In the data rows, the value 128 means zero.
A hidden rule labels the rows of this table. It goes by one to three of the table's principal directions, not those with the most spread.
[107, 128, 106, 125, 112, 114, 149, 127, 120, 107, 109, 136, 151, 132, 144, 144, 150, 118, 110, 89, 154, 123, 128, 133, 155, 110, 133, 100, 139, 136, 122, 110, 148, 150, 168, 141, 134] D
[173, 144, 131, 100, 59, 106, 158, 140, 125, 130, 148, 124, 106, 150, 153, 169, 174, 147, 132, 119, 64, 184, 98, 162, 102, 96, 90, 102, 107, 173, 115, 117, 110, 137, 147, 140, 120] A
[129, 186, 255, 147, 162, 65, 166, 241, 79, 87, 114, 9, 177, 113, 47, 116, 105, 65, 107, 18, 157, 191, 174, 91, 90, 106, 120, 109, 123, 171, 201, 86, 151, 133, 170, 69, 82] B
[135, 109, 85, 126, 146, 179, 91, 70, 134, 160, 112, 167, 97, 125, 154, 113, 118, 142, 150, 161, 138, 95, 124, 167, 148, 149, 153, 131, 131, 123, 110, 159, 113, 106, 83, 157, 148] D
[127, 106, 148, 80, 151, 255, 28, 30, 173, 190, 128, 181, 91, 104, 188, 59, 74, 162, 182, 126, 156, 77, 123, 253, 172, 222, 196, 61, 178, 90, 98, 170, 108, 47, 55, 145, 151] B
[73, 74, 98, 141, 164, 197, 103, 57, 140, 158, 125, 155, 120, 99, 96, 94, 112, 145, 140, 152, 145, 64, 121, 136, 167, 150, 190, 86, 123, 73, 127, 149, 131, 96, 87, 127, 153] A
[225, 167, 200, 80, 154, 231, 37, 90, 168, 168, 107, 152, 109, 154, 208, 55, 41, 125, 190, 168, 113, 128, 150, 229, 115, 225, 182, 207, 238, 141, 86, 151, 134, 41, 53, 150, 121] D
[131, 170, 94, 167, 146, 108, 147, 142, 118, 112, 107, 132, 155, 143, 96, 94, 133, 144, 121, 180, 112, 134, 130, 106, 120, 87, 128, 137, 139, 91, 110, 158, 152, 86, 89, 145, 124] C
[131, 104, 133, 115, 119, 166, 131, 106, 135, 144, 118, 148, 139, 127, 133, 117, 115, 145, 131, 117, 124, 113, 128, 163, 160, 143, 168, 120, 171, 108, 97, 128, 131, 114, 131, 133, 145] C
[180, 173, 89, 157, 180, 135, 130, 147, 115, 127, 88, 141, 147, 167, 142, 89, 86, 145, 115, 201, 107, 137, 155, 110, 102, 117, 137, 227, 193, 99, 91, 173, 156, 94, 59, 170, 126] B
[153, 142, 123, 111, 165, 166, 118, 120, 123, 132, 104, 132, 103, 160, 160, 95, 74, 129, 110, 151, 139, 114, 129, 116, 134, 147, 128, 220, 195, 95, 93, 144, 148, 139, 85, 175, 118] D
[126, 143, 179, 112, 120, 107, 138, 173, 109, 115, 140, 92, 155, 114, 113, 141, 119, 132, 120, 89, 121, 158, 144, 112, 100, 123, 138, 128, 118, 128, 153, 116, 135, 116, 158, 90, 113] C
[107, 110, 98, 137, 151, 137, 126, 110, 143, 141, 118, 175, 154, 121, 131, 126, 128, 154, 142, 148, 153, 110, 137, 167, 151, 110, 178, 104, 119, 97, 105, 188, 105, 91, 118, 124, 154] A
[73, 82, 112, 122, 151, 174, 131, 93, 123, 127, 113, 121, 136, 108, 97, 125, 105, 125, 104, 105, 137, 80, 128, 108, 146, 146, 189, 95, 130, 93, 153, 95, 168, 131, 133, 120, 138] D
[92, 118, 162, 168, 148, 95, 149, 134, 146, 81, 142, 103, 139, 123, 40, 114, 136, 78, 124, 178, 125, 108, 123, 22, 124, 121, 132, 168, 117, 112, 160, 95, 157, 154, 139, 91, 111] A
[118, 123, 145, 133, 110, 104, 147, 133, 125, 97, 142, 108, 130, 119, 98, 144, 153, 112, 111, 128, 101, 141, 123, 75, 108, 125, 118, 115, 117, 144, 158, 88, 152, 156, 151, 116, 115] A
[89, 138, 160, 173, 164, 114, 187, 140, 114, 92, 121, 69, 137, 144, 20, 86, 120, 78, 108, 167, 112, 117, 112, 24, 119, 80, 129, 177, 127, 94, 152, 99, 183, 136, 112, 127, 94] C
[126, 106, 114, 157, 141, 87, 143, 160, 129, 128, 155, 121, 131, 118, 100, 151, 127, 132, 112, 167, 101, 134, 139, 67, 86, 125, 95, 166, 92, 127, 152, 122, 116, 155, 131, 107, 125] D
[96, 121, 130, 138, 139, 88, 125, 160, 144, 118, 151, 133, 155, 118, 117, 151, 136, 133, 132, 123, 159, 128, 139, 111, 128, 114, 129, 118, 86, 109, 138, 156, 100, 130, 154, 77, 138] A
[88, 111, 85, 126, 186, 166, 130, 118, 113, 128, 95, 131, 160, 133, 119, 132, 89, 147, 106, 127, 145, 97, 149, 114, 124, 113, 212, 139, 128, 75, 137, 156, 162, 100, 109, 116, 145] A
[162, 129, 169, 108, 162, 186, 60, 133, 130, 171, 134, 121, 119, 111, 133, 98, 66, 167, 153, 128, 121, 125, 155, 161, 118, 194, 174, 148, 159, 95, 123, 161, 102, 73, 74, 85, 141] A
[106, 136, 79, 138, 119, 81, 176, 153, 84, 99, 116, 111, 134, 131, 122, 167, 163, 134, 79, 99, 129, 146, 125, 78, 117, 74, 95, 114, 98, 134, 145, 117, 147, 176, 155, 153, 122] A
[90, 99, 147, 126, 201, 200, 45, 72, 162, 156, 128, 155, 111, 91, 126, 72, 66, 125, 159, 148, 189, 62, 147, 154, 154, 204, 187, 113, 137, 82, 143, 165, 114, 85, 71, 110, 142] B
[162, 116, 93, 126, 106, 149, 145, 107, 126, 157, 117, 149, 116, 141, 146, 138, 141, 151, 133, 140, 83, 141, 117, 183, 125, 117, 130, 104, 133, 151, 105, 133, 119, 116, 110, 162, 141] C
[187, 151, 144, 132, 91, 112, 130, 154, 137, 127, 134, 129, 132, 147, 138, 121, 136, 138, 132, 141, 89, 156, 128, 132, 128, 146, 97, 157, 182, 141, 93, 110, 124, 134, 129, 125, 130] B
[127, 103, 113, 114, 93, 147, 150, 122, 114, 152, 128, 136, 142, 118, 126, 145, 140, 169, 122, 98, 97, 133, 121, 167, 141, 117, 155, 80, 130, 117, 111, 120, 125, 110, 145, 125, 147] D
[101, 116, 134, 152, 112, 79, 145, 142, 134, 79, 142, 115, 146, 110, 59, 156, 161, 109, 118, 152, 110, 122, 125, 42, 118, 118, 140, 128, 93, 126, 165, 87, 147, 152, 166, 75, 127] B
[107, 78, 119, 87, 89, 169, 138, 111, 132, 169, 149, 142, 127, 111, 142, 154, 130, 187, 121, 76, 103, 124, 109, 193, 148, 135, 161, 46, 116, 98, 109, 128, 105, 114, 148, 112, 154] C
[110, 85, 44, 141, 62, 118, 154, 61, 145, 132, 131, 180, 100, 134, 134, 170, 214, 122, 147, 160, 113, 101, 78, 147, 172, 90, 110, 83, 78, 165, 106, 110, 109, 161, 160, 158, 155] A
[191, 161, 165, 138, 154, 166, 52, 97, 161, 158, 124, 151, 101, 135, 169, 70, 104, 103, 194, 176, 147, 126, 144, 187, 132, 187, 119, 168, 171, 164, 107, 164, 98, 83, 65, 141, 126] A
[110, 115, 86, 143, 84, 80, 209, 137, 76, 119, 129, 119, 136, 116, 113, 171, 189, 141, 89, 105, 95, 159, 115, 104, 113, 53, 85, 90, 83, 157, 140, 108, 137, 165, 169, 175, 119] D
[116, 150, 160, 135, 144, 82, 141, 190, 108, 98, 133, 83, 147, 120, 79, 141, 116, 124, 108, 110, 130, 147, 142, 70, 100, 112, 126, 142, 101, 113, 163, 119, 134, 132, 144, 80, 112] D
[123, 165, 196, 167, 164, 100, 135, 146, 123, 93, 123, 89, 135, 125, 74, 71, 114, 61, 136, 157, 154, 127, 140, 60, 119, 126, 100, 189, 148, 136, 153, 110, 157, 131, 117, 135, 88] D
[156, 111, 138, 88, 125, 187, 118, 97, 131, 168, 122, 129, 83, 134, 163, 126, 105, 141, 132, 95, 106, 136, 114, 210, 125, 154, 136, 86, 139, 152, 122, 126, 114, 123, 99, 164, 128] C
[136, 87, 106, 94, 83, 182, 130, 86, 148, 176, 146, 159, 105, 137, 152, 142, 139, 177, 145, 126, 87, 121, 93, 201, 155, 131, 152, 84, 129, 111, 84, 140, 99, 108, 122, 132, 155] C
[105, 114, 150, 125, 153, 127, 134, 123, 102, 139, 128, 114, 104, 97, 128, 122, 120, 112, 114, 82, 164, 129, 136, 140, 125, 130, 100, 90, 103, 152, 161, 131, 114, 154, 128, 163, 111] C
[105, 103, 42, 159, 101, 80, 209, 124, 102, 119, 141, 136, 109, 136, 95, 166, 187, 154, 80, 170, 71, 141, 92, 67, 109, 50, 69, 112, 74, 121, 127, 125, 132, 181, 129, 179, 126] B
[62, 108, 94, 133, 111, 91, 176, 152, 108, 107, 143, 111, 172, 118, 108, 171, 159, 139, 92, 96, 129, 128, 125, 79, 117, 77, 129, 91, 77, 104, 153, 109, 151, 148, 185, 104, 130] C
[105, 132, 109, 138, 122, 85, 134, 141, 133, 104, 126, 147, 155, 126, 137, 155, 160, 119, 130, 116, 168, 127, 135, 121, 145, 102, 126, 115, 104, 136, 128, 144, 115, 143, 168, 112, 138] B
[137, 202, 147, 152, 139, 24, 144, 243, 101, 80, 126, 87, 193, 124, 93, 155, 135, 139, 110, 108, 132, 188, 168, 86, 70, 80, 112, 123, 83, 127, 166, 149, 126, 100, 154, 63, 112] C
[142, 129, 121, 127, 87, 99, 147, 131, 135, 115, 133, 143, 131, 137, 141, 155, 171, 126, 130, 119, 119, 148, 118, 138, 141, 111, 109, 109, 128, 158, 113, 120, 117, 152, 161, 130, 135] A
[126, 123, 43, 173, 137, 153, 165, 74, 134, 128, 87, 165, 136, 163, 102, 97, 148, 127, 127, 207, 100, 94, 106, 124, 158, 86, 154, 142, 159, 103, 85, 138, 167, 108, 85, 184, 145] D
[139, 123, 84, 146, 79, 83, 182, 123, 128, 109, 132, 151, 134, 150, 146, 161, 197, 121, 113, 137, 107, 151, 109, 116, 142, 81, 79, 121, 132, 165, 101, 115, 129, 181, 166, 167, 133] A
[139, 163, 117, 185, 100, 27, 195, 184, 128, 66, 129, 118, 168, 154, 87, 136, 180, 96, 99, 169, 106, 157, 126, 36, 120, 75, 62, 176, 145, 142, 117, 95, 157, 177, 169, 134, 111] B
[166, 173, 191, 108, 143, 112, 98, 168, 137, 117, 136, 106, 121, 143, 161, 120, 104, 107, 145, 113, 150, 163, 145, 137, 104, 148, 104, 171, 143, 152, 134, 145, 111, 126, 124, 113, 106] A
[195, 169, 216, 87, 98, 103, 113, 199, 112, 128, 144, 80, 124, 130, 152, 153, 112, 131, 135, 64, 106, 197, 148, 155, 86, 153, 103, 142, 136, 178, 144, 110, 102, 128, 154, 88, 107] B
[143, 121, 42, 135, 55, 99, 205, 127, 115, 120, 119, 158, 160, 164, 155, 179, 197, 162, 99, 138, 64, 156, 104, 136, 133, 57, 111, 111, 137, 141, 81, 112, 150, 150, 169, 168, 147] A
[64, 101, 142, 135, 147, 136, 137, 114, 143, 125, 150, 120, 134, 106, 70, 118, 124, 129, 129, 139, 132, 103, 113, 105, 128, 115, 158, 83, 82, 83, 155, 134, 131, 107, 124, 97, 125] C
[145, 171, 165, 125, 139, 71, 119, 212, 118, 89, 119, 101, 182, 128, 152, 144, 105, 113, 103, 75, 162, 159, 176, 101, 102, 147, 115, 159, 158, 142, 147, 108, 145, 145, 175, 90, 117] D
[124, 142, 176, 124, 176, 157, 88, 125, 131, 131, 119, 121, 130, 114, 132, 82, 79, 111, 141, 122, 172, 112, 153, 133, 134, 168, 149, 153, 162, 111, 136, 146, 133, 103, 101, 126, 117] C
[98, 108, 113, 141, 116, 94, 159, 152, 127, 107, 141, 119, 153, 121, 81, 160, 141, 137, 108, 141, 105, 123, 124, 71, 115, 104, 142, 132, 94, 103, 145, 107, 140, 139, 160, 87, 133] A
[111, 125, 131, 163, 117, 73, 179, 146, 119, 93, 128, 128, 155, 119, 72, 136, 159, 112, 114, 154, 119, 133, 127, 72, 129, 86, 121, 142, 114, 127, 135, 115, 139, 145, 159, 127, 120] A
[66, 63, 148, 134, 196, 227, 71, 53, 157, 163, 144, 129, 103, 90, 62, 74, 71, 131, 156, 173, 138, 48, 124, 105, 147, 189, 216, 116, 118, 53, 156, 141, 133, 81, 61, 84, 142] A
[107, 98, 151, 112, 163, 183, 99, 92, 144, 149, 125, 132, 112, 118, 141, 104, 91, 113, 137, 105, 167, 94, 133, 157, 154, 170, 159, 119, 150, 117, 131, 132, 125, 130, 113, 132, 133] B
[198, 172, 132, 124, 143, 124, 109, 147, 115, 141, 110, 134, 106, 154, 188, 112, 108, 125, 136, 136, 137, 159, 146, 161, 115, 138, 83, 191, 170, 164, 100, 160, 109, 132, 94, 175, 117] B
[160, 147, 147, 119, 100, 96, 149, 175, 136, 125, 140, 123, 147, 143, 133, 145, 132, 147, 126, 123, 95, 166, 128, 146, 107, 114, 114, 131, 132, 133, 113, 129, 116, 118, 146, 109, 125] D
[134, 151, 113, 164, 137, 117, 142, 126, 128, 106, 102, 142, 158, 132, 104, 89, 132, 123, 121, 164, 123, 120, 137, 110, 140, 121, 134, 135, 174, 111, 110, 124, 163, 109, 111, 152, 127] D
[119, 139, 164, 97, 170, 205, 51, 87, 157, 156, 131, 139, 109, 111, 156, 66, 67, 139, 161, 136, 153, 99, 133, 187, 126, 192, 168, 99, 148, 91, 134, 158, 129, 57, 66, 128, 123] D
[135, 137, 176, 108, 131, 112, 104, 161, 151, 130, 154, 121, 125, 113, 131, 131, 104, 138, 135, 114, 127, 146, 135, 151, 100, 156, 119, 103, 108, 127, 147, 134, 101, 114, 130, 94, 119] A
[137, 128, 151, 120, 166, 170, 70, 103, 148, 154, 127, 142, 102, 116, 131, 94, 87, 131, 165, 155, 149, 105, 135, 164, 131, 170, 158, 137, 127, 113, 129, 165, 102, 83, 77, 116, 132] A
[143, 168, 110, 156, 109, 85, 146, 136, 134, 93, 118, 125, 125, 160, 129, 119, 167, 92, 128, 154, 134, 138, 112, 95, 141, 100, 73, 155, 144, 152, 111, 113, 145, 157, 134, 154, 116] C
[162, 148, 147, 80, 91, 109, 141, 149, 83, 134, 123, 117, 99, 119, 209, 163, 144, 136, 99, 25, 146, 182, 134, 186, 121, 125, 63, 88, 135, 197, 131, 118, 106, 181, 165, 191, 110] B
[58, 45, 21, 122, 121, 149, 141, 47, 120, 150, 130, 164, 56, 109, 125, 185, 179, 141, 110, 114, 150, 76, 80, 135, 172, 99, 124, 42, 33, 131, 144, 135, 93, 194, 132, 163, 159] C
[162, 171, 202, 104, 140, 115, 138, 175, 106, 109, 121, 80, 129, 140, 137, 121, 96, 103, 115, 89, 125, 173, 146, 120, 90, 131, 113, 170, 155, 157, 148, 112, 146, 135, 135, 136, 91] B
[105, 40, 44, 93, 52, 235, 138, 22, 143, 191, 146, 161, 90, 129, 111, 158, 167, 205, 144, 148, 25, 88, 57, 189, 161, 124, 204, 25, 96, 88, 95, 103, 130, 89, 107, 120, 177] B
[94, 84, 132, 138, 145, 178, 142, 76, 139, 139, 131, 126, 121, 116, 81, 102, 118, 118, 129, 158, 102, 94, 113, 112, 131, 136, 169, 109, 128, 106, 143, 106, 158, 115, 105, 137, 127] B
[112, 142, 177, 162, 178, 66, 109, 194, 141, 98, 148, 91, 142, 119, 67, 128, 104, 90, 134, 148, 168, 125, 154, 42, 107, 138, 111, 192, 93, 115, 169, 135, 107, 147, 136, 50, 115] D
[152, 189, 123, 143, 160, 91, 142, 190, 114, 104, 97, 120, 175, 156, 147, 111, 105, 134, 104, 121, 146, 160, 161, 128, 110, 104, 119, 158, 170, 113, 110, 160, 149, 111, 118, 141, 119] B
Here are more rows. What is the label of each one?
[191, 143, 108, 137, 82, 142, 158, 124, 128, 141, 105, 146, 149, 162, 155, 110, 143, 143, 124, 139, 74, 149, 124, 171, 146, 127, 118, 140, 216, 145, 66, 103, 152, 120, 125, 173, 139] C
[84, 104, 187, 124, 182, 139, 89, 130, 156, 105, 145, 115, 141, 99, 82, 121, 84, 103, 137, 138, 163, 94, 151, 72, 119, 173, 190, 152, 112, 93, 176, 127, 134, 120, 132, 54, 124] A
[120, 147, 177, 109, 130, 112, 116, 152, 117, 99, 131, 89, 127, 125, 140, 134, 117, 85, 119, 82, 162, 136, 139, 92, 118, 147, 108, 154, 133, 153, 162, 91, 148, 162, 163, 114, 103] D
[112, 110, 119, 174, 202, 122, 161, 134, 120, 129, 110, 135, 163, 137, 113, 105, 93, 95, 116, 181, 154, 108, 163, 77, 114, 106, 140, 231, 151, 115, 126, 158, 146, 139, 114, 158, 121] B
[103, 156, 187, 138, 135, 80, 161, 185, 110, 92, 158, 42, 125, 134, 58, 140, 141, 95, 111, 108, 109, 168, 117, 40, 83, 89, 91, 131, 73, 132, 185, 102, 143, 153, 141, 78, 89] A
[124, 151, 70, 174, 139, 88, 162, 141, 128, 106, 109, 148, 155, 151, 118, 114, 150, 128, 108, 171, 134, 127, 129, 99, 140, 85, 102, 144, 146, 108, 99, 149, 145, 136, 117, 160, 133] B
[96, 114, 127, 126, 143, 140, 136, 131, 132, 123, 140, 113, 146, 130, 113, 132, 118, 133, 116, 129, 121, 121, 129, 97, 115, 121, 153, 129, 120, 97, 141, 125, 150, 124, 130, 105, 127] A
[188, 168, 212, 98, 100, 66, 108, 211, 136, 94, 153, 106, 149, 124, 134, 169, 118, 132, 139, 115, 102, 190, 156, 111, 73, 153, 124, 176, 124, 160, 148, 119, 104, 124, 171, 54, 112] C
[125, 157, 141, 134, 137, 111, 113, 154, 136, 97, 121, 110, 152, 131, 116, 121, 120, 115, 120, 119, 136, 131, 141, 103, 118, 142, 136, 120, 141, 121, 145, 109, 155, 121, 134, 97, 123] B
[150, 137, 109, 107, 97, 128, 141, 132, 96, 139, 119, 128, 129, 132, 174, 154, 143, 145, 119, 96, 114, 153, 131, 156, 115, 110, 113, 125, 127, 158, 121, 123, 130, 132, 147, 158, 126] D
[188, 119, 135, 97, 115, 175, 117, 109, 137, 170, 121, 155, 109, 151, 188, 127, 111, 150, 147, 124, 107, 144, 130, 206, 138, 151, 141, 156, 179, 150, 80, 151, 102, 119, 110, 158, 141] A
[123, 139, 117, 157, 135, 98, 159, 140, 104, 101, 109, 116, 138, 123, 89, 121, 140, 116, 102, 137, 122, 131, 133, 82, 124, 106, 116, 133, 135, 129, 140, 109, 154, 146, 128, 148, 119] D
[146, 190, 87, 166, 154, 86, 125, 167, 125, 95, 91, 146, 184, 152, 143, 108, 130, 133, 119, 154, 155, 139, 159, 118, 131, 104, 128, 152, 168, 109, 102, 165, 150, 100, 114, 134, 135] A
[121, 114, 138, 128, 134, 159, 132, 109, 130, 138, 121, 130, 135, 129, 134, 102, 114, 121, 121, 114, 137, 111, 131, 137, 152, 145, 137, 130, 175, 116, 111, 115, 146, 134, 127, 148, 130] B
[116, 103, 133, 137, 122, 129, 111, 115, 148, 110, 143, 130, 124, 110, 92, 129, 128, 122, 124, 157, 109, 102, 125, 74, 128, 167, 141, 134, 132, 113, 146, 88, 145, 144, 133, 95, 133] C
[149, 153, 40, 174, 126, 105, 190, 134, 108, 114, 79, 167, 175, 162, 117, 112, 147, 159, 101, 190, 94, 132, 131, 122, 138, 63, 138, 157, 175, 96, 70, 153, 165, 103, 107, 186, 143] A
[177, 186, 181, 134, 178, 95, 108, 214, 136, 119, 113, 107, 163, 158, 169, 97, 66, 108, 119, 103, 179, 157, 178, 135, 119, 156, 96, 213, 205, 126, 103, 154, 121, 134, 123, 118, 115] C
[109, 65, 147, 139, 148, 136, 129, 124, 150, 155, 155, 142, 129, 100, 97, 134, 103, 132, 134, 151, 124, 101, 138, 116, 127, 155, 146, 149, 112, 111, 136, 130, 98, 137, 134, 98, 141] A
[115, 139, 55, 160, 92, 29, 255, 204, 56, 94, 105, 112, 193, 178, 101, 203, 200, 151, 62, 109, 97, 191, 120, 70, 122, 0, 101, 171, 102, 124, 88, 155, 143, 179, 200, 165, 127] A
[172, 196, 161, 130, 145, 66, 180, 223, 74, 94, 102, 77, 159, 151, 120, 136, 107, 129, 84, 96, 113, 198, 158, 96, 76, 79, 99, 185, 150, 141, 135, 135, 150, 135, 135, 144, 94] C
[148, 142, 111, 132, 168, 173, 115, 103, 116, 148, 88, 149, 125, 136, 142, 84, 89, 140, 135, 155, 138, 111, 141, 166, 137, 133, 163, 158, 171, 108, 102, 165, 139, 85, 74, 175, 131] A
[158, 145, 71, 139, 86, 89, 156, 120, 122, 113, 117, 141, 103, 162, 156, 164, 184, 105, 127, 153, 109, 145, 102, 120, 125, 86, 70, 153, 106, 186, 116, 110, 127, 173, 146, 172, 125] A
[74, 154, 176, 186, 129, 56, 205, 175, 113, 74, 150, 48, 144, 128, 0, 104, 166, 80, 106, 146, 102, 148, 100, 10, 107, 52, 84, 111, 76, 108, 175, 88, 165, 144, 140, 98, 85] A
[139, 197, 126, 151, 163, 46, 152, 226, 100, 87, 96, 106, 193, 157, 166, 134, 115, 104, 93, 83, 198, 164, 177, 100, 118, 88, 85, 189, 160, 136, 120, 153, 142, 154, 165, 133, 114] C
[165, 187, 198, 120, 97, 98, 88, 162, 132, 120, 169, 85, 102, 119, 100, 117, 141, 129, 172, 154, 89, 173, 115, 110, 79, 136, 88, 133, 80, 146, 158, 129, 102, 83, 106, 73, 98] C
[140, 134, 179, 107, 182, 200, 74, 110, 151, 154, 111, 121, 115, 136, 142, 72, 55, 114, 154, 118, 163, 102, 143, 178, 146, 186, 177, 150, 180, 105, 118, 148, 129, 87, 80, 120, 128] C
[143, 157, 153, 131, 178, 151, 34, 119, 165, 123, 122, 154, 122, 118, 172, 66, 74, 111, 149, 149, 196, 92, 160, 133, 149, 220, 121, 168, 196, 107, 118, 147, 126, 114, 86, 126, 129] C
[137, 124, 104, 143, 169, 177, 99, 77, 131, 156, 109, 158, 106, 127, 127, 89, 107, 136, 156, 187, 131, 101, 130, 153, 135, 136, 162, 150, 135, 112, 113, 176, 119, 83, 61, 158, 137] B
[105, 70, 128, 129, 108, 180, 133, 45, 148, 159, 148, 144, 72, 111, 103, 108, 150, 115, 147, 151, 106, 92, 85, 147, 159, 144, 122, 82, 113, 138, 128, 103, 119, 143, 109, 164, 130] C
[133, 43, 42, 84, 41, 209, 179, 50, 129, 202, 133, 185, 109, 146, 173, 175, 168, 207, 127, 113, 48, 116, 74, 236, 174, 98, 170, 58, 133, 117, 54, 125, 109, 121, 144, 173, 178] D
[185, 251, 247, 99, 155, 69, 166, 255, 57, 80, 95, 19, 161, 162, 144, 90, 50, 100, 66, 31, 154, 214, 172, 86, 75, 112, 60, 235, 216, 132, 135, 102, 179, 143, 146, 153, 52] A
[126, 132, 132, 87, 129, 143, 91, 134, 133, 130, 124, 135, 138, 126, 193, 153, 110, 132, 129, 74, 165, 128, 146, 168, 127, 157, 149, 114, 131, 140, 136, 131, 124, 127, 154, 112, 136] C
[83, 74, 100, 116, 141, 182, 134, 75, 136, 148, 127, 145, 117, 127, 137, 126, 116, 127, 119, 124, 143, 82, 113, 132, 159, 136, 160, 123, 134, 101, 120, 123, 141, 144, 129, 148, 142] C
[145, 112, 150, 120, 100, 175, 138, 97, 146, 154, 141, 122, 106, 140, 98, 101, 127, 140, 148, 153, 69, 125, 94, 153, 139, 136, 143, 113, 150, 113, 104, 110, 132, 100, 101, 129, 129] C
